Each named turn below is shown by a few rows before and after it. Which turns, in which order, take the first row of each later pair to the second? The first pair is answered.
turn gino:
[ 6 -6 -1  6  4  3 -7 -2 10] |-> [ 1 -2 -5  4  0  8 -5 -1 11]
[11 -1 -4 -8 20 -7  8 -8  4] |-> [-15   6 -18  -8  -5   6   9   4   3]
[13 -9 -5 -4 -1 11 -7 -9  0] |-> [  4 -10  -4   4 -13  13  -5   5  -2]
turn vod:
[ 12   9  13   6  10  -2 -10  21   3] |-> [ 15   4  14   2  14  -3 -11  15   4]
[  5   7   0  11   3   6 -14  14   0] |-> [ 11   3   0   6   7   7 -19   7   2]
[-22  13  12  -4  -8  17  -1  19   6] |-> [-13   7  14 -17   2  19 -18  12  11]
turn lonu:
[  0  -1 -12  11   4  -4  14  -6   1] |-> [ 5 -1 -6 10 12 -7 11 -6  1]
[ -5  17  -5 -10   5  14   7   5   4] |-> [-14  -3 -17  -3  -5  10   5  -9   4]
[-26 -12  -3   7 -35   2   3  16  -5] |-> [ -7 -38  13  14 -15 -15  -7   6  -7]
[  3   6  -9   0   8  -4  13 -16  -2] |-> [  5   5  -5   0   9  -4  13 -14  -3]
Now pairs of rows:
Each pair is two turns apart.
[ 8  4  9 -5 11 -4 -6 -4 -1] |-> [ -5   7  -2 -12  -1   5  -9  -4  -1] | gino, vod
[  3   6   2 -25   8  12 -21  -3   0] |-> [ -9  -5  11   8  -9   1 -14  24  -9] | lonu, gino
[  0  41  11 -14  -9  18   7  19  -3] |-> [ 18  25  15 -35   9  14  -9  -8   0] | vod, vod
[-3 -4 -9  9  6 -3  1 -4  0] |-> [ -5   4 -13  -1   5   4  -3  -5   3] | lonu, gino
[ 8  9  4  6 10 -4 -3 14  5] |-> [ -7  -6 -13  12  -6  -3  -3   1   6] | lonu, lonu
[11 12  7  4 16 -3 -7 16  3] |-> [ 10  13  -3 -15  17   3  -7  -6   7] | gino, vod
[  5 -20  -3  18  10  -9 -14  -1   5] |-> [14  1 11 12 17 -6 -3 16  2] | vod, lonu
[  5  15   5  -3  15  -6  26 -11  -3] |-> [-12  23  -9   0   1   4  25  -2   2] | lonu, vod
[ -5   6  -8 -11 -14  11  16 -11  -2] |-> [ -3 -11  -4   2 -15   1  18 -16  -5] | lonu, vod
[  1 -20  11   8  -1 -10  -2 -11  -4] |-> [-5 18 11 -5 -6  8  7 14 -3] | lonu, lonu
[-28  -6 -16   5 -20   3  19 -22  -5] |-> [  1 -20  15  33   6 -21  14   2  -7] | vod, gino
[ 12 -18  15 -15   6  -8 -22  -1  -9] |-> [ -3 -20  12  -4 -14  -5 -19  16 -13] | gino, gino
[-7 12 -9 -5 -8  5 -3 12  4] |-> [ -1   0   4   3  -4  -2 -10  21   3] | vod, gino
[  3 -17  11   7  -6  -1  15 -11 -26] |-> [ -6  -3   1   1 -13   8  22 -15 -25] | gino, vod
[17 20  3 15  2  1 10  4  0] |-> [  1  12 -19   9 -11   6   9 -16   3] | gino, lonu
[ 10  23  22 -21  10  -5  17  -8  -4] |-> [  2  17  29   2  -2 -11  18  15 -10] | gino, gino
[ 13 -13  26 -23   0   1 -21  -1  -8] |-> [  5   7  26 -17 -10   8 -11  24 -11] | lonu, gino
[-12   3 -18  11   4   4 -15  15  14] |-> [  6  -7  -3  14  23  -9 -14   6  11] | gino, vod
[-11 -16  -4   5 -11   1 -14 -15   5] |-> [ -9  -1  -3 -14  -8  11 -18 -10   8] | lonu, gino
[  7  -6  10 -11   4  -7  16 -28 -14] |-> [  4  17  12  -6  -1  -1  29  -7 -17] | lonu, vod
[ -1   5 -20   5  -5   1   9  16   3] |-> [  9   7 -22  -8   6   3   8  -1   6] | gino, gino
[ 12  -9  -3   6  16  -9  -6 -11   7] |-> [ -4   3 -19  -2  -1   4   5 -18   5] | vod, gino
[  6  -6  27 -26 -17   2  -2   7 -12] |-> [ -8 -15  14 -21 -31   3  -3  -2 -13] | lonu, lonu
[ -6  -4  16   5 -15   2   4   9 -10] |-> [-10   4   3 -16 -14  13   1  -5  -4] | gino, gino
[-13 -30  10  18 -23 -14   6 -13 -22] |-> [  4   5   2 -36  -1   8  -3 -35  -7] | lonu, gino
[ -9   0   1  -1 -15   3   9 -20 -14] |-> [  9   9  21  -4   3  -1   7  -9 -15] | lonu, lonu
[  3  -7   3   0   7  -7   8 -30  -7] |-> [-17  17  -4  -7 -13  13  11  -5  -7] | lonu, gino
[ -9  -8 -14  -3   5  -1 -12 -13  15] |-> [-16 -16 -11  10  -8  -6  -4  -6   6] | vod, gino
[ 7  5  5 -4 -2 10 -3  6  5] |-> [  2 -10  -2   2  -7   6  -6  -4   6] | lonu, lonu
[-16 -28  -1 -16 -15   0 -11   6   3] |-> [  9  -5  24 -17   7  -4  -4  25   0] | gino, lonu
[  5  -6  22   1  -6 -13  11  -4 -13] |-> [  5  14  16 -18  -2  -2  16  -9  -9] | lonu, gino
[ -4 -24  -1  15  -6  -9 -11  -1   0] |-> [  5   6  -8 -22   6   9 -15  -8   9] | lonu, gino
[ -3  -6   3 -21  -6  19  -9   2 -12] |-> [  8 -11  14 -17   8  10  -8  -2 -12] | gino, gino
[ -2  13  -2 -12  14  -6 -13  -1   6] |-> [-19  -1  -9   4  -7  -8 -14   4   3] | gino, lonu
[-16  -4   2   6 -24   4  12   0  -7] |-> [ 2 -5 17 17 -5 -8 18  3 -8] | gino, vod
[ -1   4  -2  -7   1  10 -16  15  11] |-> [ -4   4  -3   1  -4   9 -12  19   8] | gino, lonu
[ -7  -9  23  -4  -1  -5  15  -7 -12] |-> [-17  -7  14  -7 -12   1  16  -3 -13] | gino, gino
[  5  -3 -32   2  14  -2 -11 -21  19] |-> [ 12 -15 -14  27  19 -18  -9  -3  12] | gino, gino
[-18   9 -26  12  10  11 -13   9  26] |-> [  1   6 -17   7  32   3 -14  -4  27] | gino, gino
[ 3 17 -1 -5  1  6  2 15 -8] |-> [ 11  11   1 -15  11   5  -5   2  -6] | vod, vod
[ 13 -18  19   3   0  -6   8  -4 -19] |-> [  9  -5   4 -24   0  10   3 -22 -12] | gino, lonu
[ -5   8  11  -6 -14  -1  14  -2 -13] |-> [ 11   5  20  -2   1  -8   9   5 -11] | vod, gino
[ -9 -14  -9 -12  -5  14 -30  -5  -9] |-> [  5  -7  14   1   5   5 -24  20 -13] | gino, lonu
[  2   3  18 -35  -4   8  -7 -11  -8] |-> [-15 -16  17 -10 -27   3  -7   4 -15] | gino, lonu
[  3   1  -9 -15   8   7 -11 -15   8] |-> [-10  -6  -6   0  -8   9 -19  11   8] | gino, vod
[  1   2   3 -16  -2   3  -2 -15  -4] |-> [ -3   3   3  -5  -8   0  13 -13 -11] | vod, vod
[  5 -17 -14   5  13  11 -22  -2  19] |-> [-13 -17 -24   5  -7  16 -14  -7  12] | vod, gino
[  3 -18  -5   1  -6  -9  -3   5  -7] |-> [ 5  7 -3 -8 -3 -1  1 20 -5] | lonu, lonu
[ 12 -11  -5   9   8 -11 -27   5  11] |-> [ 11 -11 -15  -4   4  -9 -22 -19  10] | gino, vod
[-18  11 -21  19   8   3  -6  21   2] |-> [-14 -11 -23  20  13  -2 -17   6   4] | lonu, vod
[ -1   6 -11 -12   1  -1   8 -26  -1] |-> [ -4 -17   5  16  -3 -16   3  -6  -9] | gino, lonu
[15  2 26  2 10 -2  8 13 -8] |-> [ -8   6 -11 -19  -9  16   7 -17  -1] | gino, lonu
[ 15  -3  -8 -20  18   1  -5 -20   5] |-> [-13   8  -9   2 -18  12   3  27  -2] | lonu, gino
[ -7   8 -16 -18   0  12  -5 -26   6] |-> [ 18  -9  14   6  21 -13  -2 -15  -1] | gino, gino
[ -6  -1 -16  14  -1   2   9   6  -2] |-> [ -1   3 -18   2   6   6   7  -7   2] | gino, gino
[ -6  10 -10 -22  -2  14  -8   1  13] |-> [  6 -14  -4 -17   8   1 -16 -13  13] | lonu, lonu
[-10   4 -15   0 -12   5   5   1   2] |-> [14 -8  8  0 13 -8 -2 -2  2] | lonu, lonu
[  2  -4 -14 -13   0  -2  11 -26   9] |-> [-10  -8  -9  14 -16  -9  23  -6   0] | vod, gino
[ 11 -11   9  24  10  -8   3   2   2] |-> [12 21 -3 -5 15 12  7 -6  9] | lonu, gino
[ -3 -10 -11  15   0   1 -18  18  14] |-> [  7 -16  -4  10  10  -5 -22   8  16] | lonu, vod
[  4   4  -5  22   5 -10  18  -4  -2] |-> [ -6   9 -15  17  -6  -1  18  -6  -1] | gino, gino
[  6 -21  -1  20  11 -11  12 -15   0] |-> [  5  -7 -12   7  16  -2  15 -27   6] | vod, gino
[-10  12  -3  -7 -11   7  11  -3  -4] |-> [  8 -10  12  -2   6  -7   3 -14  -4] | lonu, lonu
[  3 -15   8 -24  20   7 -27 -12  -1] |-> [-13 -27   7 -11   0   8 -31   6  -4] | gino, lonu
[ -6 -20  -1  16  -4  -8  -9   4   0] |-> [  4 -16  -3   9   3 -11   2 -19  -1] | gino, vod
[ -5  16 -14  -4  -6   5   5 -19   3] |-> [ -2  -6   4  27  -8 -12   6   2  -4] | gino, lonu
[ 12   4  -9 -11  -4  -2  -4 -14  -1] |-> [  5 -12  -3   7 -13  -9  -7   0  -6] | gino, lonu
[-2 11 -2  1 -8  2 13  5 -6] |-> [ 7 -8  3  5  1 -9  6 -7 -8] | lonu, lonu
[ -7   6  16   1 -10   0   3  21  -3] |-> [ 13  -9  18  -1  10 -14   0  -7  -4] | lonu, gino
[ 3 -9 15 22 -8 -4 10 21 -1] |-> [ 11  21  -4 -17   8  14  11  -7   9] | gino, lonu
[ -6 -10 -28  -7   4   3   3 -37  -4] |-> [ 13 -24  -3  18  19 -18   6 -24 -11] | gino, gino
[ 1 -9 -7 14  5 -5 12 -8 15] |-> [ -4   5 -12  -2   2   9  10  -8  19] | lonu, gino
[  1  24  -6 -18   4   9   7   3   4] |-> [16 18 10 -6 20 -5  8  8  2] | gino, gino
[  8  30  -9 -10  23   7   7  -2   9] |-> [-23  -8 -23  21 -14  -2   3  -1   3] | gino, lonu
[ 6  7 14  4  5  1  2 14 -6] |-> [10  5 13  6 13 -7  6  4 -5] | lonu, gino
[  6 -20  -1  33   7 -18  10 -26  -4] |-> [ 21  -6   3   2  25 -10   1 -37   3] | gino, lonu
[  5  14   7 -17   1   9  -6   9  -1] |-> [ -6   1  -8 -17 -10  10  -8  -6   0] | lonu, vod
[-19 -14   2  11 -17   6   8  -1 -11] |-> [  8  -1  26   4   8   2   6  14 -12] | lonu, lonu
[ 1 32 -3 11  3 -1 22 20 -1] |-> [ -1 -23 -10  27   2 -22   7 -14  -1] | lonu, lonu
[ -4 -13   4  -6  15 -10  17 -13  -6] |-> [-11   9   1 -11   7   1  25  -1  -5] | lonu, lonu
[-29  10 -23  17 -21   8   9  17   1] |-> [ -9  -1 -26 -19   3  17 -29  -2  19] | vod, vod
[ -6  14 -13  -8  -6   7  11  -9   1] |-> [ -8  -4 -12   3  -9  -3  11 -18  -5] | lonu, vod
[  2 -13 -11   6  -1 -11  -4  -2   6] |-> [  3   6 -13 -11  -1   2  -5   0  11] | lonu, gino
[11  1  3 -2 19 -4  1  1  8] |-> [ 5 13 -6 -9 12  5  2  3 12] | lonu, vod
[ 10 -12  -7  17  22  -9   9 -15   1] |-> [ -1   3 -21   6  12   4  16 -22   3] | vod, gino
[ 17  -6  -4  -7   0   3   4 -20   7] |-> [  9  -1  -5   9 -11   2  22  -9  -1] | vod, vod
[-10  14  -2   2 -18  19  -3  13  -4] |-> [  4   1   1 -17   1  18 -21  -8   1] | vod, vod
[12 14 11 -3 13 -3  7 14  4] |-> [-1 16  6  2 -3  3  8 25  4] | gino, gino
[ -6  21 -13  13  -2   0  27   2   2] |-> [ 12 -11   1  19  16 -17  15 -14  -1] | lonu, lonu
[-10   7  25   6 -19   0  21  26 -20] |-> [ 18 -12  26  -4  16 -15  15 -23 -15] | lonu, gino
[-27 -13  -2  -8 -25  15   5  -4   2] |-> [ 11 -12  35 -14  12   2  -3   6   1] | lonu, lonu
[ 12   4  14  -5  -4   2 -10  19  -9] |-> [20 -1 15  2  4 -6 -5 10 -8] | lonu, gino
[  8  17 -14  25  24  -8  19   1  14] |-> [ -5  14 -26  28  13  -3  15   2  17] | vod, lonu
[ -2   0  22  -4 -10   0  11  11 -18] |-> [-18  -6   6  -3 -22   6   4  10 -14] | vod, lonu
[ -9   4 -26  11  -8  -2  32 -27   3] |-> [  3 -22 -19  21   4 -15  12 -31   5] | vod, lonu
[-18  10 -17  10  11   1  17   4   7] |-> [  0  -8  -2  11  27 -13   9  -2   6] | lonu, lonu
[ -2  -6   2   9   2 -12  19 -17 -17] |-> [-14   7 -11   4 -11   1  20 -11 -13] | gino, vod
[-8 -1  2 18  2 -1 11 19 -4] |-> [ 0 18 -7 -7 15  9 13 -2  3] | gino, lonu
[  9  -4  22  -1   3 -14  26 -15 -22] |-> [ -4  23  15  -2  -9   2  27  13 -18] | lonu, vod
[  8   2  13 -14  21   5 -10  -3   3] |-> [  0  10   3 -20  13  13  -6  -8   2] | lonu, vod
[ 23  -2   1  -2  27 -10   1 -10  -1] |-> [  1  -9   4  26  -2 -11   5  24 -10] | gino, gino
[ 13   8   2 -16   8  16  11  -2  12] |-> [  3   5  -6 -13  -4  15  18 -10   9] | vod, lonu
